[146 102 135 123 113 112] ⇒ 135
[137 121 158 123 100 134] ⇒ 158
[111 132 119 129 150 120] ⇒ 119
[129 117 118 104 130 117] ⇒ 118
[130 155 148 127 134 138] ⇒ 148
[135 147 136 146  98 106] ⇒ 136
[ 99 108 128 130 124 128] ⇒ 128
[121 108 126 111 157 133] ⇒ 126
---
[[134 103 130 116]
 [137 111 124 130]] --> 137, 103

[121 105 123 137 122 108 130] --> 137, 105

[146 104 129 127 140] --> 146, 104

[141 115 102 148] --> 148, 102

[[110 114 143 133 131]
 [119 124 109 128 122]
 [141 147 138 120 103]] --> 147, 103

[ 99 112 122 129 134 132 127] --> 134, 99

[126 129 128 100] --> 129, 100

[104 126 122 140] --> 140, 104
---
[[103 101 112 100]
 [133 141 148 145]
 [126 116 129 130]] | 129

[[145 116 142 103 137]
 [146 118 141 104 139]
 [144 143 120 132 156]] | 120

[[118 128 117 108 131 123 153]
 [126 132 121 120 126 128 133]
 [134 150 129 123 136 134 120]] | 129

[[149 119 128 134 139]
 [127 139 133 128 136]
 [127 149 125 125 138]] | 125

[[128 135 127 143 131]
 [124 118 143 155 139]
 [132 132 126 124 130]] | 126

[[139 126 117 144]
 [138 125 118 142]
 [135 103 128 132]] | 128

[[137 120 142 107 147 117 132]
 [112 137 120 142 107 147 117]
 [142 107 147 117 132 136  98]] | 147

[[122 138 101 132]
 [110 118 125 132]
 [126 131 132 127]] | 132

[[132 124 134 145 101]
 [129 136 125 142 106]
 [138 144 120 100 144]] | 120

[[125 127 135 108 135]
 [120 122 131  99 133]
 [133 110 132 132 127]] | 132
---
array([[126, 130, 124, 103,  98, 137],
       [124, 150, 146, 139, 122, 135],
       [153, 130, 139, 155, 140, 128]]) --> 153

array([[144, 107, 144, 125],
       [149, 157, 149, 125],
       [126, 128, 126, 128]]) --> 126

array([[146, 102, 153, 135, 146, 152],
       [144, 152, 151, 143, 133, 130],
       [139, 151, 142, 128, 151, 151]]) --> 139

array([[121, 113, 118, 118, 139],
       [127, 129, 121, 110, 153],
       [141, 156, 137, 121, 136]]) --> 141

array([[121, 118, 137, 106],
       [143, 131, 146, 123],
       [135, 127, 147, 110]]) --> 135

array([[126, 125, 149, 141, 117, 134, 141],
       [135, 121,  99, 104, 107, 131, 118],
       [142, 124, 134, 115, 135, 111, 126]]) --> 142

array([[145, 137, 115, 133, 118, 125],
       [150, 155,  99, 132, 111, 127],
       [158, 145, 116, 118, 130, 113]]) --> 158

array([[147, 123, 145, 150, 129],
       [125, 136, 122, 115, 115],
       [134, 112, 134, 156, 137]]) --> 134

array([[136, 134, 121, 128, 135, 146, 126],
       [125, 133, 122, 118, 133, 144, 128],
       [103, 127, 131, 131, 137, 127, 130]]) --> 103
---
[[122 119 149 117 139]
 [108 139 114 120 112]
 [147 134 110 146 123]] value 122

[[126 133 128 112 119 118 107]
 [151 133 123 148 124 129 122]
 [117 133 146 110 149 130 127]] value 127

[[136 137 121 136 115]
 [131 149 129 131 138]
 [124 110 126 128 120]] value 129

[117 121 137 119 104] value 119

[157 130 117 128 125] value 128

[[128 107 132 124 118]
 [129 127 120 123 116]
 [128 142 139 126 123]] value 126

[[114 115 109 137 115 123 142]
 [153 131 124 120 134 152 121]
 [147 138 139 108 126 145 107]] value 126

[116 125 123 102 112] value 116

[[105 152 137 148 126 146 123]
 [133 128 139 136 134 131 127]
 [122 137 144 137 135 119 119]] value 134

[[142 144 121 145 137]
 [139 126 129 142 122]
 [144 153 128 153 141]] value 141
---
[109 132 105 138 125 104] 105

[[147 142 130 112 143]
 [144 129 128 109 145]
 [152 132 140 109 147]] 130

[155 127 147 119 134 129] 147

[[147 107 150 130]
 [126 104 136 131]] 150

[128 118 133 131 130 103] 133

[[122 132 134 129]
 [115 150 130 130]] 134

[112 114 134 120 129 101] 134
---
Q:
[[122 118 107 133]
 [128 113 123 134]
 [138 123 124 137]]
A: 124

Q:
[[138 135 114 120 130]
 [123 116 151 119 145]
 [117 132 122 151 108]]
A: 122

Q:
[[117 134 108 113 116 134 106]
 [137 139 101 132 122 149 113]
 [138 116 131 153 128 123 104]]
A: 131

Q:
[[121  99 133 148]
 [124 100 138 148]
 [124 100 138 148]]
A: 138

Q:
[[144 126 103 136]
 [147 126 108 136]
 [140 126 106 154]]
A: 106

Q:
[[153 129 118 143 128 131]
 [110 137 103 115 123 109]
 [122 123 128 130 124 132]]
A: 128

Q:
[[135 155 126 139]
 [146 119 145 147]
 [103 134 128 131]]
A: 128

Q:
[[125 126 125 125 133 128]
 [135 123 140 117 150 132]
 [118 130 139 125 126 118]]
A: 139
